In the rows, zero is written as 128.
Rotation paths and how fast each direction turns (deg/step)
Each turn is a multiple of 5 degrees from 10 to 175, or 0.
Each row of a path follows its step; steps can be skipped.
Path 1:
step 2: [130 119 131 130 133 128 139 126 125 121 131 131 120 138 133 121 131 131
 124 130 136 126 132 132 125 131 127 119 121 128 130 122 120 121 123 135
 120 128 126 127 129 139 132 132 131 130 123 130 127]
step 3: [115 130 130 128 126 126 128 119 134 126 131 134 133 130 132 129 132 128
 126 131 132 133 135 131 130 122 124 120 121 132 134 123 119 124 132 129
 120 138 135 128 129 133 125 135 131 137 135 125 129]
step 5: [122 123 132 131 126 135 122 139 129 128 123 134 133 131 122 125 130 124
 125 126 126 133 135 126 124 131 126 130 123 121 136 131 123 119 134 133
 135 134 136 116 129 124 127 125 124 134 132 124 124]
step 6: [128 131 122 130 132 124 122 128 121 136 129 128 123 141 126 123 123 128
 117 125 126 129 132 131 126 137 130 134 122 121 134 126 125 124 125 128
 134 137 121 122 130 129 132 129 126 132 121 121 121]
step 7: [122 123 129 133 135 134 128 132 130 130 134 134 130 124 132 126 131 126
 129 125 126 132 132 127 134 131 137 130 120 119 123 126 116 126 125 128
 134 139 114 129 128 129 131 131 136 135 126 126 126]
step 9: [128 125 135 135 130 125 129 134 129 132 125 136 130 127 131 132 135 135
 131 125 133 128 122 116 117 123 131 124 121 137 130 133 115 125 127 130
 126 134 128 122 129 131 136 123 131 125 128 129 127]
step 10: [122 126 130 131 127 122 125 125 125 128 134 131 118 136 126 125 136 132
 126 126 136 120 128 125 122 128 126 121 129 130 131 130 125 124 133 135
 127 124 131 114 137 122 137 131 135 136 123 129 129]
step 11: [131 124 130 131 124 130 133 127 126 128 130 131 125 128 124 127 132 120
 123 127 137 123 132 131 126 137 128 116 118 129 128 129 124 124 125 131
 115 133 126 121 121 136 132 127 131 139 130 119 130]
step 12: [122 124 134 132 128 130 122 122 135 123 128 133 131 137 134 123 125 130
 125 129 126 127 136 137 135 128 121 124 120 127 132 119 123 123 126 132
 123 125 129 124 132 128 132 133 136 127 134 115 131]
Speeds:
[128 130 127 130 127 131 129 129 126 130 129 128 127 127 129 129 129 130
 127 127 127 127 128 126 125 129 129 126 130 129 130 127 130 126 129 132
 131 128 128 125 130 128 127 127 124 127 129 127 129] : 80
[126 128 126 128 127 131 130 126 132 131 130 129 129 127 129 128 129 126
 130 130 127 126 126 133 130 129 129 129 128 130 128 128 127 129 128 128
 127 129 127 127 128 128 129 129 126 126 130 127 129] : 85
[126 124 130 128 129 131 128 129 129 128 129 131 130 129 129 126 130 128
 130 127 129 129 129 126 130 128 126 127 128 129 127 127 128 128 129 129
 131 126 129 129 129 125 127 131 129 128 130 128 128] : 155
Path 2:
step 0: [127 128 129 117 127 130 121 123 128 126 127 130 127 131 122 122 121 128
 128 129 117 127 132 119 130 141 130 132 126 135 130 131 126 131 122 126
 122 133 130 132 129 126 127 124 121 139 131 120 137]
step 2: [123 126 119 125 121 126 120 142 123 118 121 127 126 125 130 129 132 126
 126 143 128 131 132 124 125 134 126 126 121 131 137 130 133 128 133 127
 122 132 131 126 129 133 125 123 134 131 127 126 126]
step 3: [132 131 121 124 128 128 136 117 131 130 125 135 133 130 120 126 125 135
 124 125 125 134 132 131 122 128 132 138 137 133 130 132 131 130 126 130
 138 132 120 133 142 128 133 127 129 125 126 129 132]
step 7: [136 132 127 134 134 131 132 128 129 123 126 128 123 129 134 141 144 125
 126 129 120 129 126 125 134 120 132 127 125 121 128 130 130 134 130 137
 129 125 134 122 131 137 130 129 132 126 124 133 127]
step 8: [120 133 135 122 125 127 130 129 122 129 124 120 135 125 135 125 122 134
 127 133 118 125 132 117 123 126 134 133 123 132 125 125 130 124 125 133
 129 134 120 131 128 121 132 127 121 133 139 128 128]
step 9: [141 128 129 119 133 129 135 125 132 125 133 134 128 131 128 134 120 128
 135 123 123 124 124 132 130 128 134 127 127 123 123 122 122 126 127 125
 132 127 132 125 126 130 127 143 137 121 124 120 127]
step 10: [119 125 130 124 120 130 122 138 124 129 126 127 123 122 132 136 134 127
 124 135 129 124 115 130 127 120 126 126 116 133 127 129 131 132 134 127
 126 125 135 129 130 131 133 126 120 126 137 125 134]
step 11: [128 133 126 127 131 132 134 124 130 133 121 124 127 131 124 121 118 131
 124 134 123 125 129 126 125 137 141 127 139 123 130 121 130 134 132 132
 133 130 132 136 130 131 120 127 132 120 131 128 137]
step 12: [133 122 138 131 129 127 126 122 126 122 128 134 125 132 126 129 128 128
 129 129 127 134 121 124 134 127 133 123 120 138 126 135 128 123 132 120
 133 120 127 117 135 132 117 132 122 133 133 125 125]
Speeds:
[127 130 131 129 126 126 128 129 126 129 128 129 128 127 127 127 130 126
 128 126 129 128 128 130 130 127 128 130 127 125 125 131 131 128 128 128
 128 124 132 127 129 129 130 130 129 129 127 128 130] : 125
[129 127 129 126 129 129 129 127 128 126 131 129 128 127 128 127 126 130
 128 126 129 132 130 128 129 128 127 125 131 126 126 126 129 126 128 127
 131 126 127 125 127 128 128 127 129 126 128 126 131] : 135
Path 3:
step 0: [133 122 136 132 114 128 131 125 136 126 126 137 126 118 118 125 133 133
 125 130 125 119 122 132 122 125 128 137 131 131 136 126 118 135 124 129
 118 132 131 128 127 132 120 125 124 131 127 128 126]
step 1: [136 128 127 129 125 129 129 119 125 124 127 132 118 126 126 129 128 140
 126 113 137 128 135 124 133 137 130 130 125 123 123 137 123 133 129 135
 126 127 132 124 127 138 130 126 141 126 135 133 131]
step 3: [133 120 130 129 116 134 133 125 134 123 121 135 129 124 129 119 133 123
 127 123 122 129 129 132 127 137 134 130 130 125 138 130 117 128 120 136
 125 122 134 122 128 139 129 131 130 128 135 130 124]
step 4: [140 127 135 128 133 133 130 117 132 119 124 131 112 125 126 121 127 142
 128 127 129 128 128 121 132 125 122 132 124 122 125 130 127 129 136 129
 131 122 125 131 126 135 119 122 132 130 128 132 128]
step 7: [138 138 131 134 125 137 130 124 135 122 127 139 120 118 125 121 131 130
 126 123 133 136 124 131 127 120 117 134 121 124 127 131 122 135 129 128
 128 131 130 131 125 130 131 130 137 128 127 135 134]
step 9: [135 122 137 134 126 134 137 127 128 125 124 130 121 134 124 121 129 135
 122 125 124 127 130 128 134 128 129 130 111 117 133 132 122 127 132 133
 127 124 134 126 129 135 115 130 137 128 129 130 127]
step 10: [135 132 131 122 128 135 133 121 136 121 133 137 124 121 124 127 137 133
 133 120 119 123 124 123 123 124 122 134 129 131 129 128 118 140 129 132
 131 127 124 125 129 131 135 126 123 131 133 138 125]
step 11: [136 123 135 128 118 130 126 128 129 122 122 131 122 121 127 128 131 133
 125 127 131 120 128 132 127 129 140 130 134 115 132 137 119 129 128 122
 117 125 128 127 122 136 126 120 135 128 129 124 131]
step 12: [141 125 130 141 127 128 130 125 130 132 130 137 126 122 123 123 129 137
 126 122 128 132 129 121 132 129 121 136 120 131 129 128 119 134 130 140
 130 137 134 127 132 130 125 128 139 125 131 128 131]
Speeds:
[129 126 125 128 129 126 125 126 127 127 131 130 126 130 130 128 128 128
 128 126 128 128 126 125 128 130 129 129 130 125 126 130 129 128 128 127
 128 124 127 125 127 128 128 129 126 128 127 127 128] : 155
[126 125 127 128 124 130 128 129 129 128 130 128 128 128 128 128 130 129
 130 127 128 129 125 127 130 129 125 129 130 129 130 128 128 128 128 127
 128 131 128 127 129 127 131 130 127 130 127 130 127] : 145
[128 127 129 127 129 132 130 128 129 125 127 128 126 131 128 125 128 126
 129 130 124 129 129 128 130 131 128 128 126 129 128 127 129 126 130 127
 128 125 127 127 130 128 129 128 126 128 128 127 128] : 65
[127 125 126 130 129 129 131 130 129 128 130 130 128 130 128 129 129 128
 130 129 131 129 130 128 127 129 127 128 129 129 127 127 126 126 126 127
 129 127 130 127 130 131 124 127 131 128 129 127 128] : 130
